In the rows, 128 means zero.
Named moves (each a turn or a mirror), then the moves between two rows, first move first; the first pair answered:
Seti:
[157 121 142 112 125 123  83 143 126 114 137 137 125 159 110 120 149 118
 154 128 147 112 137 149 131 146 139 132 123 126 139 123 112 121 117 117
 154 124 140 127 140 138] |-> [148 118 136 125 132 136  82 151 129 114 120 149 109 133 111 139 131 116
 161 111 137 115 137 148 118 139 146 132 126 118 139 115 122 121 115 108
 136 115 147 116 138 138]
[119 111 127 129 150 128 130 141 119 115 123 139 161  97 120 122 122  98
 138 145 129 109 121 127 117 127 154 142 132 127 134 113 142 153 129 103
 146 115 143 118 119 124] |-> [125 115 128 125 143 115 133 139 117 115 131 137 172 117 124 110 129 100
 133 153 135 107 125 127 129 130 149 145 130 131 132 113 141 154 134 105
 156 121 139 124 117 118]
[124 161 128 115 116  99 134  93 153 115 159 130 138 138 180 100 115 131
  95 147 128 123 122 121 157 125 112 112 109 123 131 155 100 117 136 154
 124 136  95 117 124 139] |-> [108 154 117 136 127 122 130 101 157 110 125 148 120  91 172 142  85 129
 103 125 124 138 122 112 137 116 120  99 111 106 133 146 114 114 135 133
  92 115 108 100 129 139]
sarid:
[122 139 116 127 146 149 153 121  97 133 128 115 143  99 140  98 104 128
 124 151 130 136 123 137 132 138 116 128 128 111 137 108 110 122 134 139
 127 149 133 152 128 121] |-> [116 143 117 127 144 146 157 120  97 137 124 110 142 103 139 100 101 133
 114 151 126 138 130 138 132 137 121 128 127 119 131 113 114 122 133 143
 124 152 129 148 125 124]
[108 128 152 119 110 100 166 122 105 149 151 141 144 131 154 106 110 113
 129 137 146 100 104  83 133 124 138 120 104 168 148 162 124 136 112 167
 139 118 112 109  89 133] |-> [ 98 128 153 110 124  86 153 120 108 141 143 142 142 128 155  99 113 106
 124 126 133 103 118  91 133 116 145 132 106 170 154 156 141 132 119 153
 135 103 109 113  86 142]
[159 143 136 115 110 142 121 121 137 121 144 114 134 163 116 114 145 140
 119 152 139 116 112 142 151 139 118 138 117 136 120 143 107 123 119 129
 146 147 132 136 128 130] |-> [146 143 133 118 108 139 130 111 137 124 142 114 130 163 121 115 142 145
 105 144 135 120 107 134 148 136 126 135 116 142 123 149 110 124 120 134
 131 143 123 135 130 135]
[152 118 129 113 134 154  94 155 140 145 135 142 106 131 101 138 133 112
 196 138 130 118 123 155 119 123 138 128 138  97 116  92 125 135 134  89
 146 121 176 132 138 109] |-> [158 127 126 127 117 169 123 144 135 166 140 144 115 132  98 146 126 125
 188 148 147 105  99 130 123 123 127 108 138  95 102 110  95 133 115 114
 130 146 160 122 133 105]
futof:
[125 114 113 159 139 171 147 142 132 129 107 124 132  77 135 158  99 112
 160 125 138 144 122 115  99 117 130 113 136 107 120 127 117 123 142 122
 121 139 143 125 142 106] |-> [120 110 124 145 138 152 128 146 143 122 101 137 113  81 126 168 102 108
 158 100 131 145 134 119 100 108 143 119 128 115 137 126 141 121 136 105
 115 113 147 111 136 126]
[ 96 114 119 135 153 136 125 125 121 122 119 125 112  84 130 138 117 122
 114 118 107 165 160 144 111 124 124 135 141 123 117 119 143 117 146 121
 108 106 140 151 134 135] |-> [103 111 129 120 149 114  99 130 131 121 121 134  99 110 126 136 140 119
 114 103 110 148 161 139 121 122 135 136 136 137 132 123 154 120 135 111
 114  92 135 137 133 145]
[112 141 132 118 147  52 139 159 103 124 134 105  89 134 132 131 148 137
 119 141 112 155 173 180 152 116 141 146 124 166 114 135  95 160 129 126
 144 114 150 157 171 142] |-> [119 142 133 116 148  61 144 155 104 125 135 100  97 137 129 123 148 132
 119 152 112 153 176 185 152 116 139 142 126 165 107 135  80 159 128 130
 148 123 152 162 171 135]
kek:
[134 136 127 158 124 125 160 120 115 168 115 141  93  89 106 128  97 154
 136 105 150 142  93 134 105 118 147  95 121 110 136 145 120 134 107 168
  95 152 118  76 127  99] |-> [175 120 132 128 125 120 102 142 128 161 126 137  85 128  85 113 141 142
 170 102 161 134 109 176 130 124 155 119 122 110 143 111 135 147 108 125
 140 137 144  80 140  94]
[158 128 152 126 109 117  99 153 152 133 121 122 144 173 115 121 158 120
 140 111 148 130 137 152 112 115 140 141 110 123 138 124 146 138 134 112
 134 110 147 122 153 146] |-> [122 144 130 153 110 128 149 120 147 136 110 113 153 144 132 126 131 150
  90 122 129 154 141 145  96 120 118 132 123 117 125 148 131 114 146 147
 101 143 123 142 158 147]
[141 146 133 122 152 119 127 124 129 138 140 141 141 179 131 111 127 157
 125 144 141 121  87 128 149 137 111 100 124 156 129 129 110 165 111 134
 119 140 108 160 145 137] |-> [137 148 135 119 152 114 136 124 127 139 135 151 139 167 136 111 116 154
 127 144 143 117  87 108 146 132 117  99 118 159 133 138 111 159 108 141
 115 141  97 153 134 140]
[ 95 135 124 123 136 104 135 100 134 122 121 141 129 137 129 129 135 145
 102 125 107 136 126 100 135 122 134 122 114 157 159 144 139 102 126 148
 107 112 119 112 108 136] |-> [118 125 134 108 133  98 105 119 138 117 134 140 124 158 122 125 152 131
 127 119 111 124 134 110 144 128 142 133 109 161 173 132 139 114 119 127
 137  98 134 111 103 134]
vonol:
[137 118 120 132 120 160 105 130 133 128 112 153 115 138 117 158 142 123
 143 121 135 137 114 141 124 132 123 139 117 118 126 107 136 139 107 107
 123 124 142 115 128 121] |-> [135 124 126 134 120 159 118 132 127 134 114 153 117 141 118 161 137 123
 137 124 139 133 110 138 128 126 126 136 122 117 122 109 132 129  98 114
 124 129 141 111 128 121]
[144 151 114 118 142 112  80 155 114 131 145  89 130 158 116  92 147 133
 111 130 108 114 106 169 151 144 119 148 117 170 131  86 131 120 144 109
 137 114 114 152 132 127] |-> [137 122 121 126 157 130  93 173 103 130 139 104 136 101 125 100 103 100
 148 128 110 116 109 142 130 131 140 148 112 167 139  87 141 128 142  93
 142  88 131 130 108 123]
[137 146 159 127 120 136  98 143 142 123  93 126  78 153  75 148 128 169
 124  96 129 139 124 114 139 114 155  95 109 152 123 113 119 132 104 136
  81 115  93 126 133 149] |-> [129 137 155 120 135 130  85 145 142 109  88 120  79 140  72 143 127 161
 131 101 118 151 143 125 138 116 159 105 111 151 125 103 137 133 110 122
  83 102 104 130 133 149]
Pairs:
Between the rows of a pair lie 2 to 3 moves.
[127 104 135 155 114 151 118 162 117 123 135 157  95 105 111 144  99  96
 180  96 154 119 106 117 120 127 142 116 124 121 153 123 112 143 104 114
 124 133 142  87 125 109] |-> [122 109 122 167 114 165 146 151 106 122 139 138 117  87 125 130  85 101
 175 125 154 124 110 115 117 134 130 112 130 115 140 126  97 139 114 128
 128 157 141 106 120  96]	Seti then futof then Seti
[113 115 127 123 123 120 131 127 130 120 116 139 109 102 123 153 119 121
 133 100 113 131 123 129 101 114 134 124 123 128 134 123 153 128 120 111
 117  94 129 121 120 146] |-> [125 116 123 100 122 103 140 119 111 118 143 115 138 130 131 100 141 118
 128 140 116 127 132 139 120 131 115 146 130 136 132 115 143 133 131 124
 156 111 126 150 116 135]	Seti then futof then vonol
[102 120 126 137 141 121 157 124 120 135 129 120 137 100 148 133  96 117
 118 140 123 126 116 107 108 123 124 132 132 137 124 142 134 114 137 147
 113 138 112 123 119 123] |-> [122 117 137 107 144  92 111 130 131 123 130 120 124 129 136 119 133 116
 125 129 115 124 141 136 130 126 136 159 129 151 139 117 160 119 138 116
 133 109 118 134 131 135]	sarid then futof then kek
[129 125 119 137 151 129 107 143 135 127 118 137 120 126 118 138 125 130
 124 112 110 143 145 135 115 127 128 143 131 127 125 117 154 135 149 107
 122 114 142 128 147 137] |-> [142 122 134 130 138 129 149 141 119 148 139 139 143 123 125 122 110 119
 143 132 133 108 110  92 121 131 131 132 118 132 125 144 126 140 126 133
 143 135 135 113 120 131]	Seti then vonol then vonol
[141 118 117 134 138 145 136 134 105 101 149 107 165 129 134 104 122 111
 148 148 122 137 125 139 128 146 118 151 133 120 117 121 120 137 147 126
 174 140 135 135 128 112] |-> [159 122 121 140 125 165 131 149 118 115 138 129 143 135 120 131 122 113
 162 135 140 123 102 126 125 142 122 127 131 113 112 128 111 143 126 122
 162 142 149 114 126 109]	Seti then vonol then kek
[146 129  92 116  89 137 175 113 115 148 140 129 166 154 120 112 152 152
 126 156 164 114 100 110 125 141  95 104 138  90 109 160 108 130 128 164
 139 155 112 157 142  92] |-> [158 138  93 117  86 125 137 117 143 143 122 138 135 191 105 143 179 169
 115 121 165 108 100 121 136 131 103  99 136  92 119 150 121 131 115 150
 123 141 119 148 159 104]	kek then Seti then vonol
[105 109 119 136 151 147 128 145 123 118 130 129 127  70 130 131  96  96
 166 131 115 141 145 121 124 124 145 137 128 111 127 116 158 130 140  98
 128 101 159 101 103 116] |-> [118 110 127 129 144 146 112 152 131 125 125 143 119  87 121 143 101  93
 175 121 124 130 134 114 130 119 152 128 120 114 128 116 155 132 124  91
 129  99 161  91 103 121]	sarid then futof
[115 128 141 121 127 105 189 119 109 126 155  94 173 103 144  73 106 113
 108 167 136 130 120  98 142 138 137 131 120 132 116 136 116 116 155 153
 143 145 103 131 111 117] |-> [166 120 171 107 110 117 123 163 140 138 141 129 128 134 111 111 127  98
 164 126 172  88  91  83 148 127 164 116 101 133 129 126 121 139 117 118
 151 117 130  82 111 134]	Seti then vonol then kek
[109 104 128 130 172 125  95 124 121 128 122 140 118  90 126 144  99 100
 137 106 111 136 151 137 101 132 137 144 139 129 141 104 160 120 136 103
 124 100 145 121 138 128] |-> [165 126 129 152 132 167 123 132 128 151 139 134 127 129 108 150 110 122
 148 132 154 102  88 124 112 144 112 110 137 113 115 115  92 124 101 138
 137 169 143 117 142 107]	sarid then sarid then vonol
[121 103 158 158 104 148 121 134 152 164 118 153 111 143 122 174 118  90
 172 104 163 109  93  87 122  95 144  99  90 138 146 147 125 153 114  96
 120 131 123  89  87 138] |-> [109 104 141 156 118 145  81 136 172 142  93 146  91 146 115 200 138 105
 152  84 138 142 120 134 115  99 142 109 109 128 142 125 153 145 138  65
  97 119 129 106 119 146]	Seti then vonol then Seti
[103 140 123 138 138 127 126 133 121 124 104 163 127  89 128 153 134 132
 127 109 106 179 133 125  96 142 138 120 153 119 128 153 157 123 113 110
  75 111 142 113 129 138] |-> [109 131 134 109 134 108 155 136  91 137 146 149 169  94 146  99 136 105
 156 142 123 154 127 104 107 148 142 139 144 136 138 160 145 135 109 132
 122 115 140 121  97 130]	Seti then vonol then vonol
[141 138 126 111 116 104 117 128 129 125 124 131 128 183 131 119 158 147
 114 111 122 103 123 134 140 146 143 128 119 150 150 123 113 113 133 120
 127 126 126 127 124 159] |-> [140 128 130 125 111 142 163 138 115 144 128 142 149 136 142 121 112 122
 146 125 137  96  96  94 121 144 142 118 120 138 137 137  91 115 123 130
 131 139 129 109 101 147]	futof then futof then kek
[ 97 133  88 164 153 152 167  83  86 127 129 122 151 107 136 152 118 120
 128 123 116 140 123 116  83 141 145 125 135 128 132 147 143 123 165 130
  80 141 123 117 130 150] |-> [102 141 109 147 145 121 127  84 102 125 124 146 122 153 125 163 151 131
 113  90 119 116 123 117 102 133 163 128 122 156 152 154 166 124 151 126
  71 116 116 103 135 176]	vonol then futof then futof
